Each path below is one point turned by a fixed rotation once a step. After each direction that follows a path, write how fast that rotation turns it, in degrees each step (0 if it stays still).
Each turn is a multiple of 5 degrees from 10 to 175, or 0.
Each row of a path follows its step; steps can be skipped.
Path 1:
step 0: [ 28.0   0.1  -8.2 -12.4  16.0  -9.2  -5.5 -19.4  -2.0  -8.5  -0.6 -34.6
  -8.6  23.2 -46.9  18.4  12.7  37.6 -14.0   2.0 -15.0 -13.1   0.3  48.4
 -26.4   8.4  18.8   5.1  -3.5  15.7  -4.9 -35.5  19.8 -17.7  -3.8  -4.0]
step 2: [-15.9 -20.7  43.9  27.9  24.2   0.2  19.7  24.9  15.3 -18.3  11.1 -27.8
 -17.6   7.9  34.2   4.5  -7.4  14.5  -1.9 -27.7   0.8   9.3 -14.5 -29.1
   1.6 -26.2   6.0 -12.3   6.9  30.5  19.5  22.8   2.8  -0.1  32.2  -9.4]
step 3: [-19.2 -36.7 -16.2  16.0   3.0  22.6  11.7  30.3 -37.0  22.4  -1.2 -63.2
  -9.0   5.3   5.0   3.4 -14.2  26.7  12.8  -5.5  -5.3  -7.7   6.3  25.6
 -18.3 -10.4 -10.0 -12.5  37.3   8.7   2.2   1.3   7.1   3.5   7.5 -12.7]
step 5: [ 33.4  27.3  30.3   9.1  14.5 -11.0  -3.7  -1.8   3.9 -24.3 -16.5 -15.7
   6.5 -36.9 -15.2 -19.7   8.2  46.7 -16.5 -16.5  -2.0   4.5 -19.6 -18.7
   4.7  -1.1  24.0 -11.7 -24.9  16.2   1.0 -14.4   3.6 -13.3  14.6  44.5]
step 9: [ 24.3   0.0  41.4   4.0  -8.3  22.6   8.7  15.5 -12.2 -34.6   3.8   7.1
  14.8 -27.7  22.4  -6.0  29.3  18.6  -1.9 -25.8 -38.6  25.7 -13.8 -20.8
  -3.9   4.2  14.0 -13.5 -25.9  29.7  -1.9 -18.3 -28.9   4.5  10.1  -2.9]
step 12: [ 16.7  -0.6   8.1  28.1  24.8  14.1  -9.6  -7.1  25.9 -13.4  -9.0 -23.2
  18.1 -11.0 -17.1  26.2  -8.5   4.6 -46.8   7.4   6.3  -6.5 -12.1   8.3
 -41.3  24.7  35.2  14.0 -31.7  10.4   2.7 -29.8  -9.4  -7.6  17.4 -14.6]
step 13: [ 17.9  -5.8  28.0  33.7   5.6  15.2  16.6   8.9  13.5 -18.4 -24.8 -16.6
  24.5 -26.5   5.0 -19.9  17.7  15.0 -29.4 -29.6  -2.4  10.5 -12.9 -12.9
  -0.2  -1.3 -26.5 -18.6 -12.3  49.2  24.5  -3.3  19.1 -27.9   0.1  -6.1]
step 15: [ 10.6   4.2  -7.0   3.1   4.6  26.6 -30.0  12.8 -16.2  38.9 -13.6 -24.0
 -29.8  12.3  17.8  12.7 -16.5  45.0 -12.7  25.4  12.4  -7.7 -25.1  34.4
  -6.6 -10.0  27.0  -7.3  15.8 -10.6   2.9 -16.4  -4.9  21.0  28.3   0.8]
step 16: [ 29.7  -5.5   3.3  22.5 -16.0  30.9 -15.3   5.3 -14.5  23.9 -14.9 -19.7
  36.3 -28.9 -17.5 -11.3   8.4  19.4 -29.5 -19.5   5.3   4.9 -16.2  -8.0
  -9.5  21.1  30.6  26.9 -16.1 -16.1  -7.4 -17.8 -25.4   2.1  30.0  21.2]
step 17: [  2.0  10.5  27.7  33.9 -41.4   1.0  34.3  -6.0   3.1 -10.2   9.9  10.0
   9.4 -41.3  -3.3 -21.0   5.2  20.1  -2.4 -13.8  -2.1  -0.3  14.3 -29.0
 -29.8  -4.3  17.8  -2.1 -30.5  36.7  22.3 -11.6  12.7   1.0  24.4   0.9]
step 18: [ 13.2  10.8   8.8  11.5 -24.0  -7.8  23.9  -7.8  -5.9  33.5  26.6 -12.9
 -23.5   3.4  -6.0 -11.9   7.9  44.8  -1.3  34.5   1.8  12.3   5.8  15.0
   2.0 -17.3 -20.5 -14.0  12.9  44.2   4.5  -2.1  39.9 -19.5   2.3 -28.6]
Directions:
[  7.2  -6.3  -4.1  -0.4  -3.7  -0.9  -2.6   1.9  -0.7  -3.9   8.1  10.8
  -0.5   6.5  -2.5   5.8  10.9   4.2   5.7  -1.3   7.0 -15.1   4.7  -1.8
  -0.7  -6.0  -7.9   8.5  -1.9 -10.0   4.1   8.6   4.8  -7.5   8.9   1.5]
10
[  8.7  -9.1   1.3  -1.4   3.8  -0.1  -3.5   5.7  -2.4  -4.3  -4.1  -0.4
  -4.0  -7.1  12.1   1.7  -8.8  -3.7  -2.6   4.0  -8.4  -5.0   1.5  -2.2
   3.0   0.8 -20.5  -2.9   3.0   1.7  -9.4  -2.5  -0.9   3.6   7.5 -10.3]
65
[ -3.3  -8.3  -5.1  -7.5  -3.5  -9.1  -0.5   4.0   2.1  -0.3   4.2   4.0
  -6.2  -0.6   2.1  -4.7   1.2   2.0  -6.3  17.3   4.2   1.1 -13.8  12.5
  -7.5   2.1   1.7  -4.0  -6.7   1.6  -9.8   4.0  -2.4  -6.4   0.1   6.5]
100
[ -2.3   7.2  -5.6   1.4   9.5 -10.1   6.0  -1.2   0.9  -2.4  -6.5   3.9
   1.1  14.1  -3.9   0.3   5.1  -6.1  -7.9   0.2   8.5   5.2  -0.1   2.1
   3.2   3.9  -8.0  -3.5   0.7  10.1   7.5  -5.2  -3.5  -8.2  11.2  -9.6]
60
[  8.0   6.1  10.6  -2.9  -5.3  -9.7   5.3   1.8   9.3  -4.4  -6.6  10.4
  -0.8 -12.9  -3.8  -3.6   5.9   2.5   3.2  -5.2  -9.4   2.5  -5.1  -1.9
  -6.1   5.5   0.1  -9.3   6.3  -3.3   6.4   7.7   1.6  -7.3  -0.3  -4.5]
90
[  9.4   0.5  -8.8  -4.0   2.2   4.5   1.4  -4.5  -5.5  -7.5 -13.5  -3.1
 -10.4   2.7   2.3  -0.8   3.6   3.8  -5.1   3.4   1.4  -1.0  -6.1 -11.7
  -0.5  14.1   8.7  11.8  -2.9  -5.8  -1.6   1.9   2.5  -0.8  -5.4  -6.7]
95
[  2.6   5.1 -11.1   1.0   2.4   2.1 -11.5  -1.6  -1.6  10.3   2.8   4.4
  -4.6   3.9  -1.3   6.6  -4.4  -0.4  -2.7   1.0 -10.4  -5.4   5.6   3.9
  -5.0   0.6  10.2  -6.4  16.3  -1.5  -5.6  -3.8   1.1 -13.3  -0.2  -4.6]
95
Path 2:
step 3: [ -3.9   6.7 -11.0   9.3  31.0  -0.9   9.4  -2.6   1.6  -7.0 -11.1   2.6
  31.3  -5.3   0.3   0.1 -23.2   6.8  25.8   2.6  -2.3  12.8   9.1  20.0
 -18.6  -2.2 -37.2  11.4  -6.7  10.7  -6.3  13.1 -33.8 -16.9  37.1  29.0]
step 4: [ -1.3  16.2 -10.8  -2.5  25.6  12.5  11.9  18.1   6.9  28.6   5.9  17.0
   9.9   3.0 -20.6   8.0 -19.4  -8.3  20.8  -3.7  -6.3  -6.0  10.9  10.3
   8.5  -2.1 -29.9  31.4  -2.7 -36.4 -18.3   8.0 -29.8  28.8  14.3   4.9]
step 5: [-17.3  -2.9  20.5  -9.9  26.1  -0.7   7.2  53.2 -25.9   2.7 -13.6   8.6
  10.1   1.4  -3.6   7.6 -39.9   7.8  11.7  -5.0 -11.2  -6.5 -13.4  -3.2
  13.6  10.7 -22.5  -9.0 -21.5 -24.0  11.2  -7.6  -6.2  21.6   6.6  -2.3]
step 8: [ -5.2  -2.9 -16.2   4.9  27.7   6.1 -11.7  -8.3   7.2 -22.2 -27.9 -21.9
  11.8  -2.1   4.2 -11.0 -37.7   6.9 -19.0  23.0  15.3  10.4  30.9  20.9
  -5.8  26.5   9.2 -17.3 -10.5 -22.7  12.5  13.2  -2.1  25.4  -2.9   2.2]
step 9: [ 18.0  12.4  -8.0  -7.3  28.5 -21.0   1.5 -21.1  26.8 -16.7   0.0 -19.6
  26.8 -14.4   3.7  16.4 -32.2   3.2 -29.8 -13.0  16.9  -3.9  16.4   5.7
 -19.6  -6.6 -27.4  -6.9  -9.8 -17.5   1.4  -0.9 -10.9   5.4  30.4  -2.3]
step 10: [ 13.9  14.9 -13.0  10.4  27.9 -26.2  32.1  -2.7  26.7  26.8   2.4   7.4
  30.9 -13.6  10.9  -9.2 -16.5  23.3  17.2 -18.1  -2.6  17.2   2.1   1.5
  -6.5  24.0 -25.3 -10.4   8.4 -22.2  -3.6  12.0  -8.3  10.6   8.3   8.6]
step 11: [ -4.1  -3.1   6.9   5.4  28.0 -16.4  15.5  29.1   4.0   7.2  -2.4  19.1
  17.0 -27.3 -14.6  -2.5   4.7  21.8  -8.9   3.1  10.7  -7.1  15.0 -24.9
  13.1   7.5  -2.1   6.2   1.0 -54.6  -3.0  -6.2 -12.8  22.8   3.9  26.0]
step 13: [-12.0   5.9  -1.4  12.1 -21.7 -22.5  -3.1 -16.9   2.7  19.2  12.0  22.1
  18.6  21.8  -5.1  21.4 -33.0 -13.7  10.8  31.9   7.6  12.1  -2.1  -0.1
 -18.3  12.6  13.7  -0.6  -1.7 -32.3   1.3 -13.9   7.1  30.4  -2.7  27.9]
step 14: [-34.0 -13.1  -4.1 -11.9   3.1 -20.5  18.0  -0.2   3.6 -37.4 -11.3  -0.2
   7.1   9.9  -5.3   8.5 -18.3 -13.6  15.4   9.8  41.7   7.5  -2.9  14.5
 -20.4   0.5   2.0 -12.9   4.9 -21.4  27.4  -2.8  -1.3  33.3  -8.3  17.0]
step 17: [  5.2 -17.7  -7.3  17.7  41.5   5.0  35.4  24.1  11.5  11.3  -4.4  11.5
  29.6   2.7  -5.9 -17.8 -12.5   1.6   3.6 -13.9  -3.3 -25.6  -7.6  -2.0
   5.8  21.3  -4.6 -20.4  -7.5 -20.5  24.6  -0.5  29.7   8.3  -8.6  13.6]
step 18: [ -3.7   0.6   2.8 -17.9   8.4 -12.1   8.7  28.8  18.5   1.3  20.2   7.1
  29.0 -15.2   2.4  -2.2   6.3 -23.3 -34.2  14.2 -18.0 -24.0  11.0 -14.4
  -6.8   6.7  -5.8  -5.0 -12.5 -31.6  11.2 -24.7  23.1  -6.5   2.3  32.6]
Directions:
[ -7.8  -6.2   5.7   3.9  -7.8  -5.6   0.4  12.2  -2.7  12.6   5.2   3.9
  -8.9  -1.8  -4.0   1.3  -1.3  -2.0  -4.0   4.6  -8.2  -4.2  -4.0  -3.6
   1.1  -2.2  -9.5  -9.2  -7.0 -10.4  -6.6   4.6  -0.9  -8.0  -8.1   5.1]
55
[  2.2  -2.2   9.3  -6.6   4.0   2.7  -7.7   3.8 -14.4   0.4  -1.8  -7.3
   1.5  -4.2   8.8   5.2  -1.2  -4.4 -18.5   0.9   0.7   8.3   2.4  -9.8
  -4.7   6.2  -8.1   2.0  -3.1   7.1  -0.8  -6.7  -1.3   3.1   0.3  -0.5]
110
[  0.8  11.7  -2.7   5.6   5.9   7.3   5.5  -6.3   2.4  -2.6   6.8   8.7
   2.5 -11.6   9.6  -0.3   8.2  -3.8  -0.4   5.0  -4.4  -4.2   0.4 -14.1
   5.1   2.0  -2.8  -7.2  -4.5   1.0   2.6   8.3  -6.8  -0.8   8.5   7.9]
45
[  1.2   0.8  -2.1  -6.6  -3.0  -6.2  -0.2   1.1   6.9  -2.7   4.8   2.1
   1.1   9.0  18.6   0.8 -12.9  -3.1  -0.2 -11.0   0.2 -10.7 -15.9  -6.6
  -3.3   3.9   2.9  -4.8   1.1  -1.5   0.0  -4.6  -2.1   0.6  -1.8  -1.5]
90
[  1.4  15.3   8.8  10.0   0.7 -11.9  -0.9  -1.7   3.1  -4.9   1.9   5.5
  -4.8  -1.7   7.2   5.7  -1.5  15.9  -7.6   0.8   7.1   2.8   3.0   6.7
   5.7   0.7  -0.9   3.5  -5.4  -1.7  -0.1   1.6  -1.1   3.0 -11.8  -4.6]
20
[ 0.6  9.5 -3.5 -4.8 -6.7  0.7  4.5 -6.6 -0.5 19.3  3.8  0.3  0.7  1.7
  4.2  3.2  3.4 -7.3  6.4 -2.1 -4.4 10.4  1.2  0.4 -0.7  7.6 -2.4  2.5
  4.8 -1.5 -6.7  5.9  3.8 15.5 -6.7 -6.6]
120
[ -4.6  -6.6  -1.0   1.7   2.3   0.3   8.9 -10.5   0.7  -9.6   1.1  -7.5
   0.0  11.8   6.8   2.2  -0.5  -5.5  -3.8  10.8   5.8   4.0   0.6   4.1
   1.3   0.0 -10.8  -1.0   6.8  -6.0 -11.2   9.7  -7.0  -7.3   1.4  -7.1]
60
Path 3:
step 2: [-42.3  -3.8   4.7 -23.1   9.0 -13.8  -3.2   2.7   6.9   2.9  15.6  22.1
   4.6  18.1 -26.5 -33.7 -18.3 -35.6  -2.9 -16.8  -0.1  -7.6  18.3  12.3
 -12.4   6.2 -22.1   9.1 -28.6 -11.5  -2.8 -15.6 -12.4  -0.2 -15.1   3.1]
step 5: [ -6.0   8.6 -10.7 -49.1 -14.9   3.0  11.0  -7.9 -15.1  11.8 -18.9  24.5
 -13.2  12.8   7.7 -13.3  26.3   3.3  -2.8 -25.4  24.7 -19.3  25.1  -1.0
 -13.0 -13.7  15.7   7.3  25.3  11.5 -20.3  18.4  -1.4   9.9 -10.2   9.3]
step 8: [ -2.1 -25.6 -12.7 -18.5  12.5  13.9   2.3  14.5 -25.0   3.3 -23.3 -12.6
  -7.3   0.8 -22.0   9.1  -3.1  14.4  -0.8 -18.1  21.8  -9.6 -19.8 -12.5
  -2.9  27.9  19.0 -22.0   6.7  28.5  34.9  17.2   6.0 -18.5  24.4  -9.3]
step 10: [  0.9  -2.9  11.8 -17.6   5.4   5.3   1.3  -6.2  28.5  -9.5   4.0 -23.3
  -0.4  -9.6 -31.8 -18.2  -7.2  -6.0 -44.0  15.8  15.2  -4.4  -7.6   4.4
 -19.7   8.2 -25.8  18.6 -12.9  13.8  -1.1  17.2 -15.2 -19.6 -39.5   9.4]
step 11: [-10.6  -2.0  10.9   5.2  -6.8   1.1   5.3  27.1  -1.2  12.6 -10.8 -32.0
 -19.1  -9.5  21.4  14.2  -0.7  -9.1   2.3  19.2  -1.4  -6.3 -45.0   2.5
 -13.1  12.5 -43.8  20.8  30.7   4.9   9.2  -2.7  -2.6   4.0  -1.2 -26.8]
step 12: [ 18.2  42.2   7.3  -4.8  15.1  -4.2   6.6 -14.2  -2.0  -8.5  25.1   5.1
   7.0 -11.3  12.1  -9.7  -8.4  10.4  -6.0  -5.9  -1.1 -10.2  -7.8  45.6
 -26.3  24.0   6.2  10.5  27.6 -13.6   2.1 -15.5 -18.8   4.2  16.4 -27.4]
step 13: [ 12.3  22.9  -1.0   8.1  15.6  -5.1  10.6  28.6  -3.5 -12.6  -1.7  24.3
   1.1  -5.5   5.1  -1.2  11.1 -15.0  18.3   3.0  42.3  12.3  16.8   9.2
 -16.2   3.8   5.4  31.1   7.1  22.1 -28.5  38.6 -19.5 -12.2   0.8   3.9]
step 14: [  4.2  23.0  17.3  23.3  20.2   4.3  15.6  33.4  11.9   4.1  28.4   3.7
 -36.3  16.8  15.3  16.2   2.1  -8.9   5.4  17.2 -14.0   6.8  38.4 -25.9
   4.0   6.6   0.9  19.4  -7.2   6.9  16.6 -16.1  14.2   7.4  -2.4  -9.0]
step 16: [-11.7 -29.3   6.7  15.0 -10.1   4.7   4.4 -17.7   0.2 -15.2   6.3  22.8
 -16.2  11.6   1.4  22.5 -10.9  -9.4   9.7 -14.8   5.2   2.0  -1.6 -25.4
 -12.0  -2.2   6.5 -15.9   7.4  -2.8  -3.0  39.8   9.1 -35.1  36.7 -31.7]
step 17: [-25.8   7.0  12.1   1.5 -13.6 -20.1 -13.6 -22.3  34.6  -6.0  16.0   5.1
   2.1 -25.1 -15.4  -8.5  13.5   9.6  12.1  22.3  20.0 -27.4  25.5 -33.3
 -14.1  -7.7  10.2  -9.5 -10.0 -15.7  -3.9 -21.3  19.1   2.4  18.1  -8.9]
step 18: [-30.2 -23.0  14.1 -20.0   7.4  21.7 -23.1 -13.3  28.0  32.0  -2.0   4.6
  -1.2  -0.8   1.1 -12.8  20.5 -14.2 -24.1  15.0  31.8  18.9 -10.7   9.3
  16.2  21.2  -4.3  11.7 -24.9 -14.5 -12.1   6.4  13.6  -5.9   3.0   7.7]
Directions:
[  0.8  11.0  -2.8 -10.8  -1.5  -2.3   7.9  12.4   0.5  -1.5  -2.1   2.6
  -7.2   5.2  -1.3  -2.6  -0.7   6.6  -5.0  -8.5   7.2  -3.6 -11.3  -2.1
  -9.5  -4.1  -0.1   5.6  -7.7  -2.0   3.0  -5.3   6.2 -12.0  -3.4  -8.4]
10
[  9.1 -10.4   5.5   8.3  -2.3   6.8  -8.7   5.7  -7.2   3.4 -11.2   3.4
  -0.8   3.7   6.4   5.9   1.7  -8.0   1.1   4.9  14.7   4.9 -13.2   1.1
  -3.0  -2.6   0.9   3.4  -4.8   2.6   0.7   4.5   2.6  -3.7   5.1   5.8]
145
[ 10.5  -8.7  -5.1   4.6   6.4   1.0  -6.3  -0.3   0.8  -7.7  -8.9  -2.7
  -7.8   3.7  -1.3  -9.7   2.0  -4.3  -9.6  -4.4  -8.6  -0.6   2.0 -15.0
  -1.7  -1.3   2.7   5.4  11.7  -5.9  -6.9  -5.7  -1.9  -5.2  -4.2  -1.1]
65
[  3.3  -5.2 -13.2   1.9   5.7  -2.2   1.1   1.5   8.1  -6.1   0.2  11.5
  -6.9  -6.4   5.4   2.9  -5.4  -0.2 -10.2   0.3  -0.6   6.2  -5.2  15.7
   0.3  -1.0   4.3 -11.8  -3.3  -6.8  -7.1   4.3   2.0   5.7  -3.3  -3.9]
115
[ -3.9   5.4   5.5   0.9  -2.1  -2.4   6.0  -0.7  -3.5   9.3  -3.3   5.5
  -4.0   3.1  -1.7  -2.8 -14.7 -11.0 -12.3   4.3  -8.6   3.2  -4.7  -1.3
   5.8 -11.6 -13.7  -2.7   4.5  -2.7   8.7   1.8  -3.1  -0.7   0.6   4.5]
85
[10.6 -7.8 -2.7  1.6  2.3  3.0  4.6  8.2  1.0  5.1 -3.4 -5.5  3.9 -5.1
 -0.2 -2.2  6.6  4.9 -3.4  5.3 -1.8 -5.1 12.2 14.1 -7.9 -5.5 -8.5 -3.7
  6.8  6.8 11.4  0.8 -2.2 -9.9 -1.2 -4.3]
20
